In the data rows, the value 128 means zero.
Here are some points:
(165, 141, 160, 46, 144, 60, 147, 134, 88, 86, 66, 131, 98, 198, 171, 163, 81, 140, 56, 55, 118, 105, 181, 192)
(133, 147, 199, 79, 138, 84, 74, 106, 79, 44, 17, 134, 93, 190, 199, 70, 96, 193, 116, 90, 148, 6, 196, 139)
(94, 145, 62, 143, 180, 204, 171, 142, 99, 188, 157, 156, 205, 96, 123, 152, 113, 102, 153, 145, 144, 122, 164, 90)
(99, 121, 46, 140, 173, 210, 221, 172, 106, 215, 194, 150, 230, 103, 99, 211, 66, 123, 117, 104, 125, 118, 212, 108)
(126, 130, 94, 167, 133, 148, 131, 99, 165, 187, 192, 122, 120, 106, 104, 128, 189, 66, 164, 194, 134, 200, 79, 122)
(125, 130, 176, 81, 120, 69, 110, 149, 87, 85, 82, 161, 158, 179, 150, 154, 48, 159, 93, 67, 107, 18, 176, 151)
(107, 113, 127, 124, 121, 157, 124, 104, 173, 147, 152, 146, 121, 56, 141, 97, 155, 105, 138, 159, 117, 153, 53, 124)
(137, 159, 142, 127, 136, 116, 123, 114, 118, 120, 112, 93, 106, 142, 132, 113, 148, 105, 127, 116, 149, 174, 130, 129)
(127, 130, 84, 158, 122, 156, 153, 123, 169, 167, 191, 102, 119, 87, 99, 128, 178, 83, 135, 169, 128, 232, 80, 123)
(154, 120, 125, 89, 143, 138, 169, 142, 112, 116, 81, 131, 105, 143, 147, 148, 114, 184, 100, 78, 143, 118, 191, 135)
(112, 89, 153, 134, 87, 146, 110, 120, 166, 108, 122, 150, 102, 77, 143, 90, 130, 167, 139, 136, 124, 91, 86, 128)
(109, 105, 150, 122, 108, 115, 90, 112, 172, 117, 140, 136, 142, 53, 113, 106, 155, 109, 164, 152, 99, 124, 41, 103)
(70, 141, 96, 149, 170, 204, 103, 116, 127, 147, 145, 161, 208, 49, 128, 80, 140, 110, 218, 171, 135, 77, 110, 46)
(132, 65, 199, 88, 88, 117, 106, 143, 147, 43, 39, 174, 101, 116, 174, 114, 63, 255, 103, 60, 125, 0, 180, 139)
(112, 121, 156, 117, 110, 148, 85, 95, 143, 109, 104, 138, 81, 88, 171, 58, 166, 154, 135, 162, 141, 116, 88, 124)
(134, 150, 194, 113, 117, 60, 39, 89, 120, 64, 86, 97, 88, 165, 139, 68, 170, 103, 150, 151, 112, 120, 80, 124)
(135, 144, 124, 217, 111, 126, 68, 95, 151, 121, 141, 81, 81, 156, 128, 58, 195, 130, 171, 193, 163, 151, 117, 109)
(90, 145, 148, 143, 146, 149, 100, 153, 73, 101, 93, 125, 204, 162, 124, 103, 72, 160, 177, 106, 136, 10, 207, 72)
(81, 136, 161, 180, 88, 117, 30, 85, 176, 122, 176, 90, 129, 55, 95, 44, 208, 47, 205, 219, 116, 184, 0, 74)
(161, 137, 153, 119, 119, 68, 75, 82, 139, 92, 107, 123, 61, 158, 123, 103, 194, 80, 136, 177, 124, 171, 53, 149)
(184, 139, 120, 127, 106, 67, 152, 125, 134, 137, 150, 89, 53, 185, 117, 156, 160, 81, 70, 126, 130, 237, 110, 199)
(143, 121, 178, 112, 83, 56, 73, 101, 179, 98, 141, 107, 83, 98, 111, 110, 192, 84, 144, 164, 95, 181, 8, 141)
(167, 109, 161, 48, 72, 73, 182, 140, 162, 119, 153, 88, 37, 130, 147, 164, 114, 127, 0, 69, 107, 255, 96, 224)
(118, 125, 127, 138, 102, 119, 108, 95, 183, 146, 181, 123, 112, 66, 117, 109, 186, 82, 143, 190, 111, 195, 25, 131)
(128, 131, 145, 89, 134, 106, 127, 121, 125, 129, 132, 139, 138, 112, 133, 139, 129, 98, 127, 124, 116, 127, 99, 134)
(90, 131, 103, 190, 128, 190, 97, 94, 160, 155, 174, 117, 136, 76, 135, 72, 177, 127, 170, 199, 148, 150, 111, 78)
(163, 106, 105, 91, 128, 117, 193, 137, 147, 158, 148, 133, 99, 131, 116, 204, 129, 115, 69, 112, 116, 189, 139, 181)
(118, 164, 88, 171, 173, 132, 132, 148, 90, 160, 158, 127, 222, 165, 69, 168, 123, 68, 181, 138, 123, 114, 157, 83)
(133, 139, 139, 66, 176, 117, 152, 153, 79, 98, 57, 159, 155, 176, 151, 158, 67, 159, 102, 63, 125, 44, 204, 131)
(141, 133, 145, 94, 157, 89, 119, 126, 103, 103, 88, 165, 152, 160, 132, 157, 110, 140, 134, 108, 119, 51, 157, 135)
(154, 143, 142, 142, 126, 89, 124, 133, 100, 109, 106, 109, 109, 202, 130, 137, 102, 148, 89, 94, 137, 119, 179, 155)
(116, 110, 118, 140, 117, 114, 113, 121, 167, 143, 181, 156, 154, 81, 95, 145, 150, 79, 154, 180, 88, 151, 49, 121)
(129, 106, 83, 162, 122, 156, 145, 126, 164, 169, 178, 149, 120, 101, 111, 146, 147, 113, 124, 160, 136, 167, 96, 136)
(172, 164, 89, 99, 169, 100, 196, 148, 68, 153, 127, 105, 134, 195, 115, 189, 114, 86, 92, 96, 131, 203, 198, 162)
(52, 123, 94, 188, 165, 202, 94, 115, 154, 171, 179, 190, 247, 32, 83, 94, 140, 75, 255, 198, 102, 56, 54, 32)
(131, 128, 115, 158, 110, 138, 131, 125, 144, 140, 151, 109, 106, 133, 124, 114, 153, 120, 129, 152, 132, 180, 120, 139)
(147, 143, 138, 138, 137, 113, 128, 143, 79, 98, 82, 105, 114, 215, 143, 119, 99, 176, 120, 94, 149, 79, 221, 135)
(79, 135, 0, 190, 189, 255, 213, 135, 145, 255, 244, 144, 225, 18, 78, 146, 174, 44, 204, 207, 144, 246, 108, 52)
(139, 130, 38, 168, 155, 204, 227, 178, 115, 212, 190, 111, 163, 139, 95, 192, 116, 122, 109, 121, 143, 217, 205, 121)
(87, 131, 168, 162, 94, 113, 71, 114, 147, 128, 154, 125, 126, 128, 128, 87, 137, 108, 139, 168, 102, 121, 74, 120)
(134, 143, 142, 184, 111, 135, 83, 112, 111, 101, 101, 81, 102, 161, 120, 65, 163, 148, 179, 157, 161, 125, 145, 101)
(66, 106, 89, 193, 136, 215, 116, 123, 162, 180, 190, 155, 193, 35, 104, 81, 158, 99, 215, 198, 131, 115, 74, 64)
(134, 154, 87, 170, 154, 148, 143, 138, 99, 156, 145, 89, 161, 171, 90, 150, 136, 107, 146, 137, 143, 157, 191, 98)
(148, 151, 133, 105, 157, 111, 145, 136, 73, 119, 90, 106, 141, 196, 133, 155, 103, 143, 112, 86, 148, 91, 225, 131)
(136, 117, 145, 105, 108, 144, 127, 115, 127, 107, 89, 122, 70, 123, 176, 101, 134, 191, 94, 108, 156, 119, 150, 142)
(106, 150, 161, 132, 147, 136, 94, 155, 51, 82, 59, 99, 171, 194, 143, 100, 61, 183, 145, 72, 155, 8, 254, 82)
(127, 123, 148, 130, 108, 85, 90, 97, 170, 135, 158, 166, 115, 107, 121, 121, 147, 81, 129, 168, 98, 133, 29, 151)
(111, 125, 88, 164, 139, 151, 147, 130, 157, 170, 182, 154, 177, 89, 84, 140, 164, 62, 189, 189, 101, 169, 67, 99)
(131, 143, 175, 124, 125, 96, 87, 140, 71, 78, 65, 101, 135, 193, 139, 113, 94, 166, 133, 81, 142, 43, 195, 111)
(110, 121, 54, 165, 150, 193, 175, 128, 151, 212, 211, 141, 177, 81, 92, 164, 150, 84, 142, 171, 124, 190, 113, 107)
Then 40 other points, each followed by its number:
(136, 161, 90, 154, 196, 157, 147, 173, 31, 133, 79, 103, 205, 210, 99, 165, 90, 139, 169, 85, 167, 57, 255, 65) 0
(145, 102, 255, 83, 45, 6, 4, 78, 163, 7, 47, 134, 14, 149, 185, 53, 132, 181, 88, 115, 115, 49, 37, 184) 1
(151, 123, 180, 143, 62, 62, 94, 108, 157, 111, 141, 105, 44, 172, 153, 106, 132, 147, 57, 122, 122, 165, 93, 201) 2
(106, 139, 209, 158, 109, 70, 0, 85, 115, 48, 67, 128, 126, 148, 137, 46, 144, 140, 195, 160, 130, 3, 80, 83) 3
(118, 141, 70, 158, 140, 186, 185, 147, 130, 201, 207, 88, 160, 105, 107, 158, 147, 93, 117, 156, 136, 221, 172, 110) 4
(118, 125, 48, 180, 161, 203, 172, 147, 133, 200, 179, 151, 182, 95, 81, 157, 157, 92, 193, 180, 122, 166, 122, 86) 5
(124, 138, 96, 166, 143, 132, 132, 128, 135, 163, 170, 132, 165, 122, 93, 134, 136, 69, 156, 155, 114, 151, 95, 119) 6
(132, 101, 41, 179, 134, 195, 185, 122, 186, 195, 203, 142, 130, 69, 90, 162, 169, 126, 136, 180, 133, 218, 106, 120) 7
(127, 128, 186, 122, 85, 96, 63, 83, 152, 85, 113, 86, 51, 100, 151, 55, 193, 114, 134, 161, 132, 172, 38, 132) 8
(131, 137, 236, 111, 77, 5, 38, 124, 103, 34, 65, 130, 106, 213, 139, 113, 87, 158, 109, 88, 99, 9, 125, 160) 9
(137, 159, 148, 144, 125, 103, 108, 140, 71, 104, 98, 66, 126, 207, 124, 121, 107, 133, 114, 95, 147, 121, 193, 119) 10
(140, 122, 74, 154, 125, 171, 189, 146, 143, 181, 187, 94, 114, 119, 96, 164, 150, 106, 104, 134, 138, 246, 140, 134) 11
(137, 133, 90, 142, 139, 135, 143, 110, 160, 157, 173, 110, 110, 92, 115, 137, 186, 76, 129, 178, 124, 231, 79, 126) 12
(108, 158, 123, 124, 167, 148, 127, 165, 52, 111, 78, 134, 196, 192, 132, 139, 53, 175, 137, 72, 143, 13, 254, 85) 13
(142, 117, 117, 108, 124, 111, 147, 121, 155, 143, 152, 161, 112, 122, 133, 154, 133, 107, 113, 144, 105, 160, 90, 167) 14
(100, 126, 108, 133, 150, 147, 143, 155, 104, 152, 148, 177, 207, 114, 111, 157, 89, 122, 149, 121, 103, 72, 141, 104) 15
(148, 135, 88, 125, 139, 138, 179, 136, 103, 159, 135, 133, 109, 174, 165, 155, 95, 156, 69, 103, 160, 142, 211, 167) 16
(64, 109, 132, 154, 125, 146, 82, 122, 184, 141, 193, 184, 226, 13, 75, 111, 146, 69, 226, 192, 76, 85, 0, 53) 17
(150, 136, 137, 133, 94, 107, 139, 131, 123, 131, 126, 89, 85, 176, 139, 143, 116, 151, 75, 92, 151, 160, 158, 165) 18
(144, 132, 130, 146, 107, 131, 140, 131, 129, 130, 136, 72, 84, 139, 136, 114, 142, 132, 102, 120, 143, 196, 140, 138) 19
(62, 122, 160, 91, 142, 118, 73, 126, 132, 108, 124, 195, 233, 46, 124, 118, 98, 114, 195, 137, 82, 0, 65, 73) 20
(68, 150, 66, 137, 209, 208, 144, 147, 77, 164, 132, 170, 255, 77, 103, 143, 94, 101, 205, 133, 143, 49, 173, 33) 21
(92, 134, 60, 193, 166, 245, 172, 162, 105, 186, 154, 133, 217, 110, 107, 135, 100, 164, 191, 134, 163, 78, 227, 54) 22
(86, 142, 55, 159, 193, 215, 155, 139, 114, 176, 161, 153, 223, 81, 92, 134, 124, 101, 207, 154, 139, 111, 149, 50) 23
(105, 93, 179, 98, 123, 118, 68, 124, 137, 66, 71, 186, 161, 86, 127, 105, 114, 165, 182, 127, 103, 0, 81, 93) 24
(139, 149, 70, 171, 165, 162, 152, 111, 111, 167, 140, 130, 122, 171, 140, 121, 127, 130, 130, 142, 162, 143, 179, 140) 25
(142, 105, 178, 101, 82, 82, 113, 133, 147, 93, 104, 134, 93, 126, 139, 139, 116, 156, 88, 95, 118, 104, 93, 164) 26
(88, 119, 98, 122, 162, 189, 140, 136, 130, 153, 138, 199, 196, 76, 145, 117, 105, 142, 177, 149, 113, 58, 138, 94) 27
(113, 128, 70, 170, 153, 197, 177, 151, 117, 178, 155, 124, 162, 128, 124, 138, 104, 147, 132, 127, 152, 138, 193, 107) 28
(9, 105, 220, 97, 166, 177, 6, 132, 85, 42, 18, 244, 255, 46, 155, 48, 42, 236, 255, 108, 109, 0, 168, 0) 29
(183, 149, 92, 139, 149, 85, 157, 106, 136, 152, 141, 128, 72, 183, 121, 154, 164, 77, 97, 150, 133, 220, 110, 187) 30
(129, 129, 204, 140, 61, 52, 53, 104, 154, 72, 114, 99, 64, 163, 161, 70, 125, 152, 99, 126, 123, 102, 88, 169) 31
(80, 88, 123, 131, 129, 169, 129, 156, 153, 140, 146, 202, 225, 49, 95, 140, 90, 130, 193, 148, 76, 36, 85, 80) 32
(143, 150, 73, 110, 171, 116, 201, 155, 103, 184, 166, 140, 187, 155, 86, 224, 106, 78, 104, 105, 112, 178, 168, 142) 33
(129, 115, 158, 126, 87, 92, 109, 130, 163, 126, 167, 97, 134, 89, 76, 150, 151, 78, 127, 135, 92, 190, 50, 122) 34
(158, 116, 214, 97, 57, 30, 74, 98, 167, 56, 103, 90, 39, 139, 139, 101, 158, 127, 76, 118, 101, 175, 45, 179) 35
(114, 154, 15, 206, 169, 213, 198, 148, 135, 229, 228, 100, 183, 101, 72, 155, 158, 56, 169, 184, 145, 246, 141, 89) 36
(133, 140, 68, 105, 183, 180, 201, 145, 102, 167, 136, 139, 161, 116, 125, 160, 120, 109, 124, 112, 135, 160, 174, 118) 37
(172, 148, 146, 91, 137, 57, 119, 112, 104, 100, 102, 122, 77, 174, 136, 152, 141, 97, 89, 119, 130, 159, 126, 175) 38
(85, 127, 109, 179, 116, 178, 98, 124, 145, 155, 161, 142, 175, 78, 113, 102, 140, 120, 183, 164, 138, 93, 97, 78) 39
Which of these numbered points is nearest to each point below, ignoring the 3 directions in which the first points spread most? Its number follows each.
(88, 148, 81, 193, 159, 184, 112, 134, 116, 156, 152, 141, 208, 113, 92, 113, 122, 123, 201, 154, 138, 83, 154, 57) > 13
(156, 141, 107, 29, 189, 121, 243, 194, 18, 117, 49, 155, 165, 223, 170, 237, 0, 203, 17, 0, 149, 42, 255, 171) > 27
(129, 152, 78, 180, 143, 182, 190, 175, 75, 164, 140, 56, 147, 202, 139, 146, 75, 182, 100, 81, 177, 148, 255, 114) > 19
(147, 136, 67, 114, 132, 169, 212, 132, 157, 200, 195, 87, 103, 98, 112, 171, 176, 67, 87, 140, 130, 255, 103, 145) > 8
(110, 119, 168, 94, 134, 111, 82, 124, 120, 84, 87, 147, 154, 90, 118, 116, 125, 117, 161, 119, 115, 67, 83, 93) > 21
(184, 130, 32, 129, 176, 181, 246, 164, 108, 187, 145, 129, 124, 154, 104, 205, 132, 127, 101, 114, 148, 224, 206, 152) > 5
(115, 127, 131, 40, 167, 122, 166, 148, 77, 120, 87, 188, 174, 122, 156, 173, 56, 144, 92, 61, 117, 47, 176, 131) > 20
(164, 106, 157, 114, 108, 59, 92, 93, 152, 93, 98, 192, 63, 156, 149, 135, 136, 144, 99, 140, 118, 78, 73, 187) > 14
(196, 152, 132, 100, 165, 68, 146, 134, 66, 87, 47, 128, 87, 255, 153, 165, 77, 170, 76, 60, 146, 69, 244, 185) > 30
(80, 144, 158, 183, 130, 118, 25, 97, 121, 106, 119, 146, 182, 123, 112, 69, 150, 117, 220, 183, 119, 27, 90, 61) > 3
(118, 92, 107, 129, 135, 157, 135, 132, 167, 141, 138, 184, 158, 59, 101, 144, 141, 128, 175, 157, 111, 99, 79, 102) > 24
(189, 157, 118, 118, 128, 87, 171, 134, 97, 139, 127, 62, 60, 225, 135, 169, 132, 118, 52, 93, 153, 229, 200, 190) > 36
(160, 134, 228, 93, 83, 0, 11, 72, 154, 36, 95, 135, 73, 151, 109, 115, 183, 65, 117, 160, 73, 119, 0, 166) > 33
(108, 109, 134, 95, 134, 157, 156, 160, 108, 127, 104, 168, 177, 104, 137, 152, 58, 180, 119, 78, 112, 53, 170, 110) > 26
(146, 105, 164, 112, 122, 113, 114, 143, 106, 71, 52, 142, 99, 178, 167, 122, 70, 232, 97, 67, 149, 8, 216, 143) > 7
(169, 169, 64, 117, 144, 123, 242, 183, 72, 194, 180, 69, 123, 219, 119, 225, 93, 102, 30, 76, 146, 255, 255, 177) > 10
(194, 144, 120, 88, 118, 59, 179, 119, 128, 141, 144, 104, 52, 168, 125, 178, 159, 65, 58, 119, 116, 255, 95, 214) > 38
(148, 128, 32, 210, 108, 156, 181, 109, 206, 232, 255, 93, 98, 97, 66, 169, 218, 27, 109, 220, 119, 255, 41, 158) > 31
(107, 131, 50, 184, 173, 229, 182, 157, 108, 196, 167, 132, 196, 114, 102, 159, 115, 139, 171, 143, 158, 124, 213, 72) > 22
(213, 122, 153, 53, 115, 52, 197, 143, 120, 105, 92, 89, 33, 195, 146, 203, 121, 143, 14, 52, 127, 213, 170, 232) > 23
(90, 136, 151, 189, 99, 89, 30, 102, 166, 131, 179, 148, 165, 107, 91, 87, 172, 54, 201, 212, 94, 106, 8, 96) > 9
(160, 140, 82, 168, 142, 123, 151, 123, 125, 154, 144, 123, 95, 176, 124, 145, 146, 118, 110, 144, 151, 180, 157, 154) > 25
(173, 116, 120, 89, 126, 95, 188, 148, 126, 134, 120, 142, 87, 168, 137, 188, 104, 130, 66, 90, 117, 170, 158, 200) > 14
(172, 155, 137, 110, 129, 74, 120, 106, 120, 117, 110, 96, 66, 165, 129, 125, 174, 80, 110, 145, 134, 200, 106, 165) > 38
(128, 119, 185, 122, 60, 79, 98, 114, 164, 108, 154, 68, 65, 125, 140, 109, 146, 129, 69, 127, 117, 195, 79, 166) > 31
(168, 120, 176, 93, 100, 44, 117, 130, 137, 72, 86, 107, 77, 153, 133, 135, 124, 146, 86, 84, 111, 131, 108, 172) > 35
(115, 124, 105, 151, 143, 179, 134, 122, 126, 128, 119, 103, 122, 103, 153, 89, 145, 168, 143, 148, 153, 128, 173, 87) > 22
(96, 130, 161, 145, 107, 128, 55, 89, 144, 101, 113, 121, 105, 99, 147, 56, 164, 126, 160, 167, 144, 105, 76, 97) > 8
(85, 94, 196, 138, 89, 132, 30, 102, 170, 74, 94, 150, 134, 54, 136, 47, 146, 164, 190, 165, 109, 28, 41, 76) > 26
Now 40 new points, numbered from 0 again:
(109, 109, 86, 120, 138, 185, 184, 156, 124, 180, 165, 162, 178, 63, 122, 159, 108, 126, 129, 124, 118, 153, 127, 109) 0
(146, 130, 93, 168, 116, 133, 123, 84, 175, 153, 163, 91, 45, 111, 108, 110, 235, 73, 142, 200, 150, 255, 47, 136) 1
(60, 121, 116, 139, 171, 222, 119, 161, 94, 128, 108, 164, 248, 62, 119, 100, 88, 160, 225, 124, 136, 0, 176, 22) 2
(129, 121, 120, 127, 138, 132, 141, 133, 123, 119, 109, 152, 128, 142, 140, 139, 97, 169, 111, 102, 135, 86, 163, 138) 3
(137, 146, 128, 142, 113, 94, 141, 155, 103, 137, 163, 75, 141, 175, 98, 170, 106, 91, 84, 96, 123, 189, 145, 136) 4
(118, 157, 162, 134, 128, 110, 94, 136, 75, 90, 94, 88, 133, 180, 138, 102, 101, 142, 126, 99, 145, 85, 181, 112) 5
(134, 130, 98, 133, 161, 177, 147, 132, 118, 146, 125, 103, 138, 109, 126, 131, 154, 127, 159, 137, 153, 143, 171, 90) 6
(185, 138, 220, 76, 95, 53, 106, 117, 86, 33, 17, 63, 1, 245, 221, 86, 95, 246, 25, 45, 174, 84, 234, 206) 7
(121, 127, 137, 101, 174, 178, 127, 131, 90, 106, 67, 121, 157, 113, 142, 114, 125, 171, 176, 106, 157, 50, 196, 66) 8
(123, 169, 129, 134, 139, 111, 129, 151, 77, 128, 130, 94, 166, 195, 112, 132, 105, 94, 134, 111, 119, 132, 178, 114) 9
(165, 136, 38, 131, 169, 166, 255, 206, 90, 194, 168, 102, 187, 174, 68, 242, 74, 107, 98, 71, 130, 204, 236, 133) 10
(137, 123, 177, 87, 101, 96, 153, 149, 114, 93, 91, 123, 95, 162, 169, 138, 60, 184, 52, 36, 132, 97, 160, 176) 11
(117, 129, 208, 93, 94, 35, 46, 110, 121, 73, 88, 172, 132, 139, 141, 127, 112, 112, 135, 123, 94, 30, 54, 149) 12
(129, 145, 145, 177, 101, 102, 112, 136, 122, 117, 144, 88, 120, 174, 108, 120, 117, 127, 121, 116, 146, 144, 134, 137) 13
(122, 142, 115, 100, 165, 131, 151, 165, 71, 124, 97, 126, 183, 154, 115, 168, 76, 128, 124, 76, 142, 81, 196, 105) 14
(85, 134, 84, 140, 173, 177, 121, 136, 112, 166, 152, 181, 223, 78, 103, 142, 113, 94, 189, 155, 121, 78, 121, 68) 15
(96, 120, 143, 118, 146, 155, 88, 120, 112, 95, 79, 157, 162, 94, 149, 88, 118, 166, 175, 126, 143, 26, 136, 77) 16
(173, 98, 164, 84, 95, 56, 113, 105, 173, 85, 110, 141, 45, 115, 128, 143, 162, 120, 100, 128, 105, 163, 44, 183) 17
(140, 136, 172, 138, 126, 95, 75, 123, 98, 67, 63, 115, 108, 189, 141, 91, 121, 170, 153, 114, 148, 45, 169, 118) 18
(101, 134, 161, 124, 119, 147, 98, 120, 122, 118, 111, 115, 139, 115, 151, 83, 117, 149, 144, 125, 145, 87, 132, 113) 19
(123, 118, 166, 161, 94, 107, 68, 104, 166, 115, 125, 135, 101, 127, 137, 87, 147, 145, 151, 158, 126, 95, 83, 133) 20
(117, 109, 176, 82, 115, 103, 108, 135, 125, 83, 80, 178, 125, 129, 163, 112, 80, 179, 121, 96, 98, 24, 137, 146) 21
(104, 132, 116, 99, 165, 164, 141, 146, 90, 122, 88, 173, 195, 123, 148, 131, 79, 154, 160, 110, 124, 25, 185, 94) 22
(150, 129, 141, 108, 123, 100, 122, 119, 121, 104, 100, 128, 90, 153, 149, 123, 132, 138, 104, 118, 135, 128, 132, 156) 23
(138, 117, 145, 158, 98, 96, 78, 101, 154, 109, 118, 142, 80, 135, 138, 104, 158, 137, 138, 160, 128, 115, 87, 147) 24
(100, 107, 167, 85, 116, 144, 102, 116, 128, 98, 82, 169, 127, 80, 162, 101, 111, 172, 133, 111, 132, 44, 114, 111) 25
(131, 120, 245, 45, 96, 23, 40, 104, 115, 30, 32, 182, 93, 155, 180, 102, 105, 168, 106, 99, 88, 0, 83, 166) 26
(134, 132, 100, 112, 178, 167, 180, 161, 80, 120, 77, 128, 160, 164, 142, 159, 73, 196, 120, 70, 155, 67, 255, 108) 27
(148, 144, 103, 111, 172, 164, 181, 171, 63, 125, 83, 110, 156, 175, 122, 163, 96, 160, 127, 77, 148, 106, 239, 98) 28
(97, 118, 103, 123, 144, 173, 143, 120, 157, 163, 165, 154, 176, 40, 110, 133, 147, 94, 171, 155, 114, 142, 70, 91) 29
(122, 146, 145, 208, 105, 129, 52, 103, 134, 101, 115, 80, 93, 163, 139, 43, 174, 158, 180, 178, 164, 110, 140, 100) 30
(103, 122, 112, 64, 174, 148, 152, 131, 103, 132, 96, 186, 174, 96, 146, 154, 90, 141, 122, 95, 129, 53, 152, 113) 31
(144, 128, 83, 168, 118, 136, 158, 134, 148, 169, 185, 83, 117, 117, 90, 150, 167, 85, 130, 148, 145, 233, 103, 128) 32
(110, 140, 71, 121, 223, 177, 160, 165, 62, 142, 97, 191, 241, 137, 99, 180, 77, 134, 187, 104, 145, 4, 223, 58) 33
(91, 140, 191, 85, 105, 99, 62, 97, 140, 92, 116, 124, 115, 67, 159, 57, 162, 90, 150, 156, 99, 129, 33, 121) 34
(172, 161, 163, 82, 129, 55, 150, 155, 59, 97, 80, 95, 99, 255, 151, 174, 78, 147, 41, 54, 133, 120, 229, 187) 35
(159, 159, 143, 138, 118, 47, 117, 116, 129, 126, 145, 90, 100, 190, 101, 156, 160, 66, 98, 132, 116, 208, 93, 169) 36
(116, 155, 83, 150, 159, 155, 150, 133, 103, 183, 155, 132, 177, 142, 111, 140, 129, 82, 152, 156, 128, 152, 150, 109) 37
(122, 135, 102, 134, 111, 139, 157, 120, 151, 172, 189, 70, 108, 101, 115, 132, 162, 88, 96, 143, 132, 248, 100, 140) 38
(116, 136, 133, 82, 143, 107, 128, 121, 115, 122, 115, 170, 142, 108, 144, 128, 109, 107, 124, 121, 114, 100, 104, 139) 39
The same question for these:
(132, 121, 119, 116, 155, 101, 98, 104, 155, 128, 136, 183, 149, 86, 92, 146, 186, 58, 181, 173, 107, 130, 23, 111) > 33
(87, 127, 103, 104, 176, 183, 139, 138, 120, 146, 125, 207, 219, 69, 122, 143, 102, 137, 187, 136, 111, 32, 127, 77) > 31
(144, 139, 194, 113, 96, 64, 72, 97, 139, 76, 97, 75, 59, 144, 134, 74, 170, 92, 119, 126, 135, 176, 62, 148) > 5
(102, 160, 109, 137, 148, 144, 138, 136, 93, 157, 156, 104, 159, 142, 132, 125, 110, 102, 109, 121, 150, 156, 164, 117) > 5
(132, 101, 156, 133, 117, 107, 111, 133, 145, 106, 114, 147, 138, 125, 112, 145, 115, 155, 142, 119, 109, 67, 116, 134) > 17
(192, 163, 174, 123, 114, 2, 81, 91, 121, 76, 95, 95, 35, 236, 137, 120, 168, 88, 84, 129, 112, 181, 96, 203) > 36
(94, 127, 128, 128, 127, 152, 121, 103, 152, 144, 147, 159, 132, 77, 152, 98, 126, 123, 126, 140, 130, 122, 82, 133) > 25
(193, 135, 141, 85, 128, 65, 167, 151, 76, 92, 66, 103, 64, 248, 155, 173, 91, 174, 39, 47, 144, 124, 232, 203) > 18
(135, 150, 152, 131, 104, 74, 98, 121, 127, 126, 151, 79, 113, 146, 101, 129, 164, 51, 127, 155, 105, 211, 64, 133) > 9
(102, 133, 206, 101, 117, 80, 36, 109, 116, 66, 80, 158, 157, 128, 140, 79, 118, 125, 180, 141, 97, 9, 76, 105) > 15
(125, 96, 93, 129, 95, 125, 138, 103, 214, 170, 208, 172, 112, 36, 99, 152, 179, 55, 121, 192, 96, 223, 0, 159) > 21
(155, 148, 83, 155, 142, 109, 151, 112, 136, 177, 177, 137, 118, 154, 114, 163, 158, 67, 105, 157, 127, 207, 103, 166) > 37
(103, 110, 113, 109, 142, 174, 149, 133, 144, 157, 150, 158, 182, 41, 110, 148, 130, 115, 157, 134, 117, 121, 98, 91) > 29
(129, 141, 136, 70, 131, 104, 165, 154, 96, 122, 119, 122, 138, 142, 148, 168, 79, 126, 69, 73, 120, 138, 159, 155) > 34
(117, 114, 141, 120, 86, 133, 145, 123, 169, 142, 154, 137, 94, 103, 155, 127, 109, 151, 76, 107, 120, 157, 90, 169) > 11
(133, 167, 81, 153, 168, 195, 184, 144, 64, 162, 103, 84, 126, 191, 174, 122, 91, 198, 110, 88, 200, 122, 255, 124) > 7
(156, 108, 105, 105, 137, 137, 174, 152, 122, 127, 121, 148, 128, 131, 120, 175, 109, 147, 101, 95, 127, 124, 158, 145) > 17
(130, 156, 111, 101, 197, 166, 148, 120, 85, 120, 74, 118, 148, 116, 132, 121, 144, 119, 165, 107, 159, 124, 162, 88) > 8
(73, 151, 51, 207, 162, 241, 158, 140, 117, 203, 191, 115, 194, 105, 132, 88, 122, 128, 175, 173, 158, 143, 188, 65) > 7
(100, 133, 178, 130, 112, 101, 50, 100, 144, 92, 117, 121, 137, 84, 129, 67, 158, 102, 185, 157, 110, 96, 46, 90) > 14
(198, 116, 176, 104, 60, 36, 141, 133, 147, 90, 112, 83, 11, 212, 140, 162, 117, 168, 12, 76, 122, 199, 138, 229) > 20
(176, 113, 196, 67, 75, 42, 118, 125, 143, 67, 90, 101, 43, 149, 150, 128, 128, 143, 52, 86, 107, 171, 88, 200) > 2
(139, 140, 192, 112, 68, 44, 65, 89, 159, 101, 139, 99, 57, 134, 133, 97, 183, 76, 102, 161, 97, 197, 17, 166) > 35
(76, 115, 112, 133, 140, 179, 112, 125, 147, 146, 148, 193, 202, 62, 118, 110, 121, 120, 192, 169, 104, 55, 75, 82) > 21
(169, 151, 124, 122, 148, 80, 154, 161, 76, 118, 108, 118, 146, 228, 95, 199, 99, 112, 107, 89, 114, 118, 193, 145) > 36
(135, 140, 154, 122, 151, 76, 84, 127, 90, 84, 79, 172, 168, 183, 113, 142, 105, 113, 167, 125, 110, 26, 137, 119) > 33
(136, 137, 84, 109, 179, 160, 184, 151, 97, 143, 118, 142, 169, 127, 123, 170, 98, 130, 122, 96, 133, 124, 187, 114) > 16
(159, 110, 125, 88, 111, 97, 168, 132, 147, 128, 126, 157, 91, 140, 141, 161, 117, 134, 73, 107, 111, 150, 121, 190) > 21
(141, 117, 87, 101, 154, 156, 178, 125, 134, 149, 130, 150, 124, 117, 133, 156, 128, 125, 116, 127, 124, 160, 136, 144) > 16
